x = [68 65 46 12 74 17 54 39 15 83 38 85 26 77]
x[0] -> 68
x[4] -> 74
x[10] -> 38
x[7] -> 39

grid = [[290, 111, -652, -11, -363, -764, 582, 637, 493, -661, -876, 881, -417], [-761, -703, -252, -1, 416, 672, 554, 411, -164, 829, -155, 172, 365], [-324, -272, 818, -555, 763, -546, -93, 911, 191, 288, -469, -317, -701], [685, -120, 836, 404, 936, 802, 858, 313, 293, 268, -550, 927, -527], [-10, 196, 303, -231, -88, -187, 45, 837, -60, 108, -660, -774, 494], [773, 162, 460, 351, -509, -34, -420, -45, -666, -757, -301, 879, 886], [-714, 21, -782, -14, 978, 180, -151, -648, 963, 301, 91, -210, 186], [-44, -892, 625, -508, -315, 866, -341, -397, 250, 801, 688, -296, -690], [-53, -488, -280, 382, 829, 967, 54, 641, -904, 508, 49, -422, -293], [-83, 807, -601, -435, -710, 746, 169, -183, -405, -149, -738, 762, 500], [178, -432, 703, 261, -432, 864, 556, 216, -712, -558, 280, 102, 191], [-304, -474, -9, 316, -742, -135, -896, -958, 769, 378, 773, 675, -594]]
Rows and columns are counted from 0.
row 0 col 0 -> 290
row 9 col 12 -> 500
row 8 col 4 -> 829
row 6 col 12 -> 186
row 5 col 2 -> 460
row 0 col 2 -> -652
row 7 col 11 -> -296
row 1 col 11 -> 172
row 4 col 12 -> 494
row 2 col 3 -> -555
row 0 col 12 -> -417
row 7 col 2 -> 625
row 3 col 11 -> 927
row 2 col 8 -> 191
row 5 col 12 -> 886
row 7 col 10 -> 688
row 6 col 8 -> 963
row 7 col 0 -> -44
row 6 col 2 -> -782
row 0 col 4 -> -363
row 11 col 4 -> -742
row 3 col 8 -> 293
row 4 col 1 -> 196
row 11 col 9 -> 378
row 1 col 3 -> -1
row 11 col 10 -> 773
row 10 col 12 -> 191
row 9 col 2 -> -601
row 8 col 9 -> 508
row 5 col 4 -> -509
row 9 col 3 -> -435
row 0 col 6 -> 582
row 1 col 2 -> -252
row 4 col 11 -> -774
row 7 col 12 -> -690
row 9 col 9 -> -149
row 5 col 5 -> -34

B =
array([[ 4.82, -2.00,  0.57, -2.13, -1.31],
       [ 4.22, -2.34,  1.02, -2.22, -1.30],
       [ 5.43, -2.16, -0.04, -1.18, -1.40]])
B[0,0] = 4.82
B[2,-4] = -2.16
B[1,3] = -2.22
B[-3,-4] = -2.00
B[2,-5] = 5.43
B[-3] = [4.82, -2.00, 0.57, -2.13, -1.31]
B[2] = [5.43, -2.16, -0.04, -1.18, -1.40]
B[-2] = [4.22, -2.34, 1.02, -2.22, -1.30]
B[2,4] = -1.40
B[0,-3] = 0.57
B[2,-2] = -1.18
B[-1,2] = -0.04
B[-2,-4] = -2.34
